[119 158 148 215 115  66 102 188 116 103  91  93 101 152 112 129 140]  K_102
[123 147  96  66 158 185 114  92 156 141 153 144 156  67 140 152 100]  K_354
[115 132 119 102 139 138 131 123 145 130 137 144 149 113 135 145 115]  K_473
howmany K_473: [113] => 1
howmany K_354: [142] => 0
gone K_473: [144 102 137 132 119 115 139 130 113 145 131 138 115 145 123 135] => [149]

[111 142 131 131 158 138 121 157  91 154 126 102 141 112 196 172 130 120
  96  70  35 153 166  72 180 193 121  66]  K_302
[136 114 184 130 163 149  98  93 161 181 115 131 104 170  94 103 195 134
  66 107  85 146 149 115 122 204 122 112]  K_852
[ 90 130  37 101 106  22 124  94  85 103 125 102 127 135  99  55 195 139
 102 114 148 139 159 129 139 173 114 151]  K_667
[ 90 130  37 101 106  22 124  94  85 103 125 102 127 135  99  55 128 139
 170 114 143  63 132 129 139 173 114 151]  K_423
[111 142 131 131 158 138 121 157  91 154 126 102 141 112 196 172 130 120
  96  76 201  53 170 111 150 163 161  94]  K_317
gone K_423: [170 139 139  37 103  94  63 114 135 127 102  90 128 101  55 173 106 151
 143  22 130 132 125 124  99  85 114] => [129]
gone K_667: [148  55 125 139 129 130 139  90 114  37 106  85 102 139 151  99  22 124
 195 114 103 127 159 102 173 135  94] => [101]

[107 153 216 163 107  28  34 200 164  67 183 173 147 127 130] : K_12
[ 89 104 100  98 128 183  75  69 132  53 221 197  69  69  66] : K_314
[215 119 167  92 209  32 138  57  87 214 153  73  89 114  91] : K_212
[ 97 205  98 177 172  61 156 137 120  42 157 165 216 161  44] : K_7
[ 51  46 177 212 212  91  68 115 104 159  85 132 123 161 178] : K_506
[ 46  98 129 121 217 230 194 219 122  48 164  29 206 145 215] : K_575
[108 144  40 124  51 142 183 216 105 133  93 109 182  82  99] : K_658
[ 46  98 129  77 217 230 142 219 122  48 164  29 206 145 215] : K_58
[132 221 225 175  79 103 100 145  30 154  37 192 147 152 127] : K_6
[106  79 181 149 227 208 110 217  55  73  28 101  94 181  56] : K_811
[ 52 146 150 226  84 120  86 205 116 119  85  33 109 165  28] : K_644
gone K_575: [206  29 164  98 230 217  48 129  46 219 215 194 145 121] => [122]
gone K_644: [ 52 226 146  28  84 109 120 119  86 165  33 116 205 150] => [85]
gone K_658: [ 99 142 133 183 105 124  93  40 144 216  51  82 108 109] => [182]

[127 105 104 139 125 104 123 138 131 120 137  94 138 124 121 132 115 129
 108 133 148 129 134 129 129 127 128 126 111 121 150 122 117] -> K_109
[128 132  34 101 138 134 143 123 123 106 144 120 138 109 115 130 154 123
 144 136 120 120 130 126 130 131 129 109 119 124 120 141 131] -> K_513
[136 121 138 135 132 133 136 139 142 124 106 143 125 131 141 147 152 129
 121 120 149 132 132 136 131 122 136 124 130 140 165 119 117] -> K_992
[132 118 184 125 140 128 127 120 166 117 112 127 129 111 108 122 114 131
 143 111 121  91 124 125 125 127 125 121 127 133 105 138 125] -> K_191
[107 145 135 144 130 119 124 118 128 124 127 136 150 103 125 144 124 126
 145 124 126 144 144 129 112 121 121 143 146 135 110 131 119] -> K_238
[134 130 171 171 134 135 130 135 136 108 108 164 167 137 118 121 125 127
 135 111 122 113 141 113 123 144 108 135 121 113 113 134 127] -> K_137
[112 139 123 118 119 161 128 125 176 167 135 136 129 120 139 130 105 128
 142 114 135 152 134 133 127 132 117 136 138 144 115 131 118] -> K_52
howmany K_191: [127] => 4
howmany K_238: [143] => 1
howmany K_513: [120] => 4
gone K_137: [121 127 130 125 171 171 113 134 137 135 144 113 118 123 122 127 113 135
 134 135 167 134 135 164 130 111 108 141 113 108 121 108] => [136]
howmany K_137: [135] => 4
gone K_137: [130 111 134 171 134 108 127 113 130 135 134 127 121 135 125 164 108 113
 108 113 118 171 122 121 141 135 135 167 136 144 123 113] => [137]
gone K_52: [128 139 118 105 136 115 152 119 161 114 125 127 134 138 139 130 135 118
 135 132 123 120 129 128 167 142 117 133 176 131 136 144] => [112]

[107 134 149  67  93 106  88 129 134 108 121 124 106 126 124 105 141 106
 140 117 134 140 108  79 116 136 133 133 163 128 157 103  79 135 120 138
 132 159  79 132 136  79 124 103 122 122 136 105] = K_329
[124 127 127  97 126 131 128 130 128 126 124  80 127 130 128 126 126 128
 128 130 128 126 127 129 130 123 126 123 126 129 130 119 129 130 126 121
 128 130 124 128 134 121 128 133 126 125 131 126] = K_336
[116 127 126  93 121 145 119 118 135 172 118 134 130 120 122 127 109 139
 118 124 116 116 134 122 142 152 159 149 153 119 117 109 124 156 120  41
 101 139 129 129 121 120 122  93 135 134 131 131] = K_356
[152 136 131  87  61 122  94 169 128 124 109  95 137 134 109  92 146 117
 145 151 121 114 136 112 131 100 136 127 147 138 163 170 117 144 135 105
 106 154 102 194 106 116 117 118 167 206 152 161] = K_872
[127 122 126  87 148  99 125 150 118  97 148 165 145 119 108 137 145 156
 128 126 127 120 130 112 127 156 157 157 145 127 119 130 109 107 126 127
 114 113 143 152  91 130 134 120 141 130 109 130] = K_853
[145 133 128  90  79 121  93 160 135 125 115 107 128 130 110  94 133 126
 140 151 128 117 128 117 128 108 137 129 136 130 156 158 128 140 132  85
 112 138 107 175 115 119 115 128 153 188 146 146] = K_227
gone K_227: [138 130 132 146 188 115 128 129 125 128 115  90 175 117 135 128 117 126
 153 140 115  85 128  94 137  79 119 108 128 112 145 160 133 107 110 107
 156 146 140 130  93 121 136 128 128 133 158] => [151]
howmany K_853: [128] => 1
gone K_329: [ 79 106  79 140 116 121 120  79 134 141 133 106 124 132 129 134 128 105
 149 122 108 138 133  67 157 122 117 163 140 103 103 136 159 108 135 126
  93 134 124 107  79 136 136 132 106 124 105] => [88]
gone K_329: [105 129 140 132 159 126  79 133  79  79 134 140 134  67 124 132 124 103
 106 136 117 106 122 121 128 122 124 120 103 108 105 157 149 133 134 141
 136 163 108 136 116 106  93  88 135  79 138] => [107]
howmany K_329: [79] => 4
gone K_853: [113 130 145 114 130 145  91 165 109 127  99 126  97 143 127 130  87 107
 109 119 134 157 118 125 127 141 119 156 150 145 130 112 152 130 127 148
 127 148 122 156 126 120 126 108 157 128 120] => [137]

[111  49 110 152 128  75 152] -> K_879
[ 95 111 111 111  95 111 111] -> K_215
[ 95 112  76 151 137  35 110] -> K_819
howmany K_215: [111] => 5
howmany K_819: [35] => 1
gone K_819: [ 95  76 112  35 151 137] => [110]
howmany K_819: [76] => 1
howmany K_879: [151] => 0

[43 43 42 42] = K_179
[ 57  47 117  56] = K_847
[ 41 155 128 156] = K_731
gone K_847: [56 57 47] => [117]
howmany K_179: [42] => 2
gone K_847: [ 47 117  57] => [56]
howmany K_847: [47] => 1
gone K_731: [155 156  41] => [128]

[193 131  98 180  91 119 138 180 168 204  96  81 154 127 176 164 140  94
  69  88 168 172 180  83 179 130 113 160  48 154 198  67  61 210 109 167
 143 137  80 102 100 107  90  80 146 143  85 115  88 140 116 126 114] : K_936
[174  90  76 129 127  82 144 194 185 171  73 106 102 173 195 118 167 104
 121  97 190 117 139  58 178  96  76 102  83 137 135 105  68 184  81 118
 179 150  66 138  83  98  91 100 182 156  72 133  79 170 156 159 105] : K_126
[162  35 111  53 186  35 183 163 187 139 105  86  38 186 169  45 123 163
 175 151 182  44  59  64 181 119  95  40 130 157  78 167  73 131 113  44
 128 153  46 164 176  38  64 147 188  75  41 175 116 111 148 116  36] : K_429
[193 111 195 126 174 111 206 133 168 187 190  72 125 131 134 111  79 197
 142 191 148 129 111 148 188 210 195 135 131 210 172 161 106 156 202 116
  94 212 117 105 140 114  89 127 177 106 111 206 197  90  88  75 112] : K_105
[158 110  96 141  98 103 126 150 145 163  95  84 124 121 149 130 123  98
  84  94 144 136 141  83 151 116 104 127  68 134 154  82  71 165 103 132
 137 148  86  90 113 116  89  73 146 147  91 121  98 136 106 118 122] : K_145
[144 114  93 140  92 108 115 142 134 151  93  92 125 115 140 132 124  92
  83  89 135 136 141  87 138 109 101 128  71 123  93  80  79 156  98 133
 135 135  93  91 115 119  96  75 134 145  98 111  94 135 106 120 125] : K_242
[193 131  98 180  91 119 138 180 168 204  96  81 154 127 176 164 140  94
  69  88 168 172 180  83 179 130 113 160  48 154 198  67  61 210 109 167
 163 178  91  79 135 142  95  53 170 187  99 132  99 164 109 133 167] : K_887
gone K_242: [144 119  92  98 135  98 156 132 134 135 151 145  75  80 109 114 138 123
  89  79  92 140 141 115 128  93 142  96 134 125  71 108  93  83 115 136
 106  94 111 135 140 120  93 115 125 124  87 133  93 135  92  91] => [101]
gone K_126: [ 91 102 100  58  66  79  96 156 117 135 139 137  68 171  81 173 150 102
 184 104 127  83  82 170  73 138 167 144 118 156  98 185 159  76  83 194
 121  72 106 105 174 195 178 105 179  97  76 118 129 190  90 133] => [182]
gone K_145: [104  68  86 118 137 122  94 154 103 165  98  98 106 123 145 136 134  95
  84 163 147  82 121 141 126 141  91  89 110  96  83 151 116 127 158 124
  98 121  73 103 136 113 116 150 144  71  90 132 146 148  84 149] => [130]
gone K_126: [173  81  76 118 190 129 121  79 102  90 194 185 195 144 133 184 105  96
 100 118 156 137 179 159  72 135 156  76  58 105 174 182  83 170  66 167
 139 150 104  91  73  83  98 102 106 178 117 138 127  82  97  68] => [171]
gone K_126: [ 66 129  91 173 138 144 182  76 185  72 105 167 102 170  96  98 184  82
 135 139 195 121 118  83 105 171 156 102  97 127 194 150 174  76 179 159
 104  58 133  90 178  81  83  68 117 100  79 118 156 106  73 137] => [190]
howmany K_242: [151] => 1
gone K_126: [ 73 127  68 178 150  76  83 167  82  58 106 182 133 179  76 137  83 104
 121  97 138 170 194 173 184 100 118 118  66 129 171 190 195 117 156  79
 159 144  98  91  96 174 105 139 185 135 102 102  90  81 105 156] => [72]

[218 219  58 163 219] = K_289
[209 102 123 231 222] = K_458
[ 24 143 101 106  48] = K_203
[205 155 114 196 133] = K_956
[217 210 217  86 162] = K_34
[132  69 132  36  43] = K_22
howmany K_34: [217] => 2
gone K_289: [219  58 219 163] => [218]
howmany K_22: [131] => 0
howmany K_956: [115] => 0
gone K_289: [163 219 219  58] => [218]
gone K_203: [ 48  24 101 143] => [106]

